Each row is where one point has got to under a steady rotation. How many steps took it there?
The counts run from 0 to 541.
[  3  -4  -2  22   5  14  -8 -27  33  -1  -5 -18 -27  16  -1 -19 -22 -33
 -11  24  45  -3 -13 -14  27   1  -7  17  41  41  10  24 -12  25 -13   4
   9   5  35   1   8 -49 -22  -9   9 -52   0  -9]
431
[ 22   3 -39 -14  20  24  -1  49 -17  11   6 -43  -1 -14 -25  31  12 -29
  19  30   0   0   1  21 -11 -14  -7   0  16  11  34 -38  11 -23 -23  16
  31 -48  15   9  30 -22  14   4  16 -23 -13  20]
298
[  6   4  19   3  32 -11 -36  20  14  18  15   6  11  -3 -25  37 -15  -3
 -15 -19 -19 -19  17  20 -18  16  37   6  -1  26  49 -11   1   2  22 -21
  28   0   5  -6 -14   0   9  -4 -33  71  43  -9]
485
[ -1  30  24  -7  21 -20  39 -29  41 -15  -3  -2  -4  10  24  34   8 -27
  -5 -23  24 -28 -20 -18  -6  14  -5  14 -19  22  36 -18  -3 -33   5 -31
   4  -1  25  -5  10 -13  20 -38 -32  13  -9   0]
451
[-25 -11  14 -42   1   4  -9  41   8 -22   9  28 -19   4 -16  25   1  -8
  46  -1 -28  -4  -2 -18  36  11   7  45  -6 -17  12  -9   0  -3 -34 -12
  31   2 -46  -9 -39   3  35  27   1  41  20   8]
315
[ 30  17  17 -13  23 -13   3  -5 -30   3  -2  12  19 -22 -28  -5  -3  37
  13  -5  16 -14  17  23  19  44  25  12 -12 -34  14  35 -49  45 -14   7
 -10 -25 -30 -18  40  29  -8   0 -30  34  16  -1]
4
[-36  12 -39  10   5   5   7  32 -29  29  28 -18  31 -17  -8 -44  33  -8
  24  25 -30   5  11  -2   5 -11  32 -13 -12   3 -29   1 -32 -15 -17  -1
  20 -24  -2 -11  23 -34  -4  59  -6 -31   7  -4]
330
[-14  49 -47  -6  22 -28  18  45   9  -3  24   5  23 -22   0  -1 -28  19
 -45   3 -23   4   6  41  15  -1  12 -38  -6  -3 -23  26 -34  11  -5  -3
 -35 -29  -3   5 -18  45  -4  26  19 -16  34  -9]
361
[ -7  -6  44  34  -9 -34  12 -58  -7  -1   1  -5  40  16 -18 -22 -26 -10
 -21 -17   7 -14  16   4 -14   7  39  -1   4  13  10 -24  18  39  10 -33
  12  18  -4   8 -21   1  10 -14 -57   7  13   3]
445
[-13  21 -42  22  10 -31   9  34  -9   8   0  -8  17   6  10  -9 -14   5
   7 -34 -13  -6 -16  15  34 -37   0  33  18 -13 -27  60 -21  28 -30 -18
  12  13 -28  12 -10  -8   7  43   0  36  20 -13]
321
[ 17   3  27  29 -26  19 -15   2  13   9  -3  -4   0 -29  20  14  -5  18
  -6 -11  49  -8  40  45 -18   4  20 -17   0  28   5  24  -6  16  -3   6
 -10  30  -5 -10  -8  -6 -45 -25 -15  53  20 -22]
208
[  0 -13  -5 -10 -12  14 -50  -2 -42   1  -3  -2 -13  39 -32   1   2  32
 -29  25 -10  49   6 -16  -9  -5   9 -24   1  -5   3   8  48  18  22   4
  -7  40  -6  24 -10   6 -30  17 -23  52  -7 -12]
26
[  3  16  26   3  21  13  36  -7  28   2  -4 -31   3   1   4  12  -7 -29
  10  39 -25 -21  15  35 -19  41   2   0  21  -2  -1 -44  48 -59 -19 -15
   7 -25  36  10  -3 -24  20 -23  18  11 -15  -1]
266
[-34  29   3  -5  18 -35  -5  44  37 -46  24  28 -25 -12  23   8   5  -9
  19 -17  -9 -35 -27 -26  31   9   5   3 -24  38  -4  14 -15  12 -29 -11
  11   7   4 -15 -37   7   7  18  -4  -4  39   0]
143
[ 11 -24   4  -9  16 -14 -31  -1  -2  -5  -2 -13 -22  22  -4   8  39  -7
  10  20 -21   4 -29 -12 -21   8 -62 -24  -4  32  16 -40   4 -15  28  15
   1 -33  51 -20  12   2  35  -7  25 -24   0  21]
469
[  3 -20 -16  37  12  -9  19 -23 -16 -28 -32  -9 -36  27  10 -12  42  11
  27  16  10 -39 -31 -33  -7 -17 -29 -23  -6   7  16 -20  32 -26 -13  32
   3  -9  14  -6   9   2  -2  24  -5  51 -34  -4]
510
[ 19 -18  18 -51 -17 -23   2   7 -27   0  13 -19  10   1  14  25  18  -2
  33 -42 -13  10  29  26  14 -24 -37  19 -13 -16  15 -12 -32   0  -3 -21
  -3 -14  -3 -18 -10  14  46  -6  -3  60   5  -2]
282
[ -6  -7 -59  52  -6   7  12 -16  35  27 -14  12  19  -3  12   9  25  -8
 -36  -9  50   3  -5   3 -45 -20  15 -12 -11   2  15 -32 -10 -45  -5  17
  -2   2   2  -6 -12  -7 -32 -11 -21   2 -13  12]
166
[  0 -14   3   8  25 -20  -6   3 -27  -6   3  11  11  17  -6 -55 -35  23
 -25  18 -34  -8   9  17  30  32  13 -15  27 -42 -32  21   4  48 -16  20
 -26 -14 -31   6 -14  34  -7  39   6  25  16  -6]
538
[  4 -48 -17  22 -10 -20   8 -26 -48  16 -20  -7  -3  44  -1 -25  50  13
  40  20  21  12 -13  -9 -11 -10 -15  -6   1 -16  12 -12   4  -3 -19  40
   5 -16 -10 -21  10 -18  14  43 -10  31 -25  -4]
508
[  6  14  35 -11 -18  -6 -10  10  43 -57   0  12 -38 -10  52   4 -30   0
 -12 -32  -6   0 -19 -29  12 -19 -26  -7 -11  36  -8  22  20 -15  34 -17
  -4  41  37  -1  11  12 -16 -29   5  -6 -10 -14]
419
[ 19   8 -16   3   3  13 -22  -5 -39   8 -19   8   0  38 -10 -20 -23  25
 -11  27  15   4  33   4 -14  -4  33 -43  20  29  18  12  30  10  10  12
  10   9   8  -1  21 -18 -43  -2 -13  63   3 -13]
24
[-12  -6  21 -44 -41 -10  20 -14   9 -27   7  39 -23 -18   5  14 -27   5
  24  25  -1  35 -10 -25  -8  24  23 -30 -20   0  36 -30  26 -20  36  21
  16  -8 -20 -24  -6   9  25  -5   1 -36 -27  -2]
408
[-13   9  18 -32 -33 -14  25   9   5 -31   4  38  -1  -7  16  14 -10   7
  32  35  17  26  -9 -26 -27  35  28 -28 -30  29  27 -24  26 -27  24   9
   7  -2 -10 -20   5   1  16 -18   1 -58 -25   1]
409
[ 36  30  -3   3  43  12  10  26 -16  -9 -11 -35  10 -34  30 -18  20  -9
  41 -14 -26 -58  -4 -14  33 -15 -30  12  22   0 -11   4 -18  36 -27 -20
   4  -4  13  -7  35 -14  11 -35  16 -10  -5   2]
287
[ 11 -17   4  10 -18 -31  -3  -4   1  -3  -8  36 -12  12  22 -34  10  34
  17  37 -15  10 -15   8 -35  35 -16 -48 -13   1 -27 -13  17   9  22  38
 -27 -10   5 -38 -18  21  -6  -2  37 -13  14  -6]
192
[  3  -4  22   3  48  28 -23  22  16 -14 -11  -7 -56   5 -30  15  14   9
 -27   3 -25 -12 -14  -4  45  26 -34  24  -5 -18  -5  25 -13 -18 -19  11
 -27 -24  -2  20   9  49 -11  39  -1  21  -8  11]
530
[ -3  37   5 -22  25  11   3  28  15   1   4  18   9 -53  20  35  47  25
  -9  -9 -43 -13  -7   3  -6  38  25 -18 -29 -30   4 -13   8 -19  -4  10
 -30  17 -11 -13  -2  33   2 -31 -14  20 -14 -16]
0
[-16  -7 -31  16   0  -4  16  22 -42  31  15 -17  25   8 -24 -47  21  -8
  33  34   1   1  23   4  -4 -19  25 -20   0  14 -22   4 -41 -13 -29   1
  38 -35  -2 -20  28 -27  -4  58  -4 -10   0  15]
331
[ -5  36   3  26  48 -34   1  18 -23  10   9 -17  14 -12  20  -8  38  12
  31  32 -28 -51 -15   4  -6  25  17 -19  -4  46  -5  12  -4  -4 -16   7
  10 -19  14 -28  26 -30   2  40  -3   2   6 -11]
503
[ 19  45   7   5  36   1   5  35 -13  19   8  14  34 -41  -1  27  46  21
  -4   3 -15  -2  -1  22  -6  53  25   2 -29 -13   1  18 -18  12 -15   5
 -11  -3 -18  -7  42  13  -9 -21 -20 -22   0   9]
2
[-12 -23   0  -6 -17  36 -46   4 -31   1   5  -4 -22  38 -43   7  16  23
 -21  26 -16  57 -13 -13 -11  -2  -5 -13 -10 -13  -6  -9  53   1  12  -1
  -1  39   2  24 -12   0 -22  14  -9  28 -18  -6]
27
[ -3 -16  -1  -6 -37  21 -18   3  25 -20  43 -14 -53 -40   2  43  34   6
  13  29   0  29 -24   8  -3  12  -1 -11 -28  -9   1 -16  27  12  -8   5
  -7  24  20 -16 -23 -24 -36 -23 -11   0 -13 -25]
204
[ -1   8 -11  13  15 -22 -18   6  -2  23   9  32  38  -7 -11   9  12  21
 -35 -15  15  14 -10   4 -10  27  22  10 -18 -22  18  24 -55  50   1  12
 -27  17 -46 -13  -9  37 -10  -6 -28 -24  24  13]
178
[  4  45 -10  -1  25 -13  30  15 -11   4  -1 -24  38  21   3  40  50  -2
   1 -11  -6  15 -25   5 -13   3  -7  27 -12  -5   9   2  11 -11  -8 -45
   3  24  32  22  31 -36  23 -32 -30  -4 -18   9]
278
[ -2  -7 -28  25  21  -9   8 -13 -12 -28 -14 -20 -47  13  29  -1  26   6
  10   4 -11 -42 -29 -34   6 -22 -15 -33 -12  -1  17 -22  34 -11 -10  19
   6  -2  22 -11   8   4 -21  23 -23  51 -40 -23]
511
[ 45 -56 -14  53  -1 -19  -8   4  -6  27 -19  -7  17  20  -5  -1 -15   6
   8   2  17 -10  19  34 -54 -16 -30   3  23  21  16 -35  34  12  14  20
   3 -23   6  -6  -9   9   6 -19   5  30  19  10]
476
[-20  25  36   6 -20  53 -27 -35 -20   6 -23  16 -27 -15  -9 -13 -11  12
 -18 -28   6 -25   6 -43  11  -7 -19   4 -30  -4 -31  24  -8  16  37  -5
 -16  36  -6  -1 -32  17 -32 -23  11  16   6  -5]
386
[ 11  15  13  64  37 -33  -3  -1  -7  43 -17  -9  10   6   7   7  17  28
   9 -16 -21  -9 -25  39  -7  -5 -25  43   3 -14 -20  54  -4   1   4 -15
  -2   3   1   8  19  -1  13  35 -12  36  11 -12]
496
[ 17  27  -2  20  47 -16   3  33  -1  11  -9  13  31  10   2 -25 -18  28
 -21  19 -11 -30  34  45  -2  34  26 -25  25   4 -25  30 -13  -5 -33  25
 -33 -28 -19  19  15  43  -6  27  18  13  25  -1]
536
[ 16  18 -14 -28   8  34 -11  43  18  15 -13   5  40  14  16   9  -6 -25
 -32 -31   8  22  32   6 -19 -36 -26  18  22  13 -14  14 -14 -49   4 -20
  -8  23  17  28  28 -12  -9 -44  28  -9  -3  19]
74
[ -5  18  12  19  26  -4 -21  57 -19  21  -3  11  36   2 -43  30   3   6
 -13  -8 -28  19  -4  12 -32  -4  28  30 -22  10   1  11  25 -21   7 -35
  32  12 -12  30  17  12  16  25 -35  26  15  30]
311
[-12  -4  31 -27   4   2 -16  27  -3 -14  15  17 -25  -1 -38  25 -18 -10
  42  -8 -22  -7   1  -1  32  14   4  46 -14 -14   5   3   3  17 -19 -20
  40 -13 -36   2 -23  13  25  33 -20  51  22  22]
314
[ 33 -45   9  50  16  -6 -26 -16  -2  -7 -17  -3 -25  10 -13  -1 -26   7
  -7 -16 -23 -33 -19   1 -24  -7 -27   6  16  -4  -1 -36  62  39  23  11
  13  -2  14   5 -10  23  -3 -25   7  43  12   0]
478
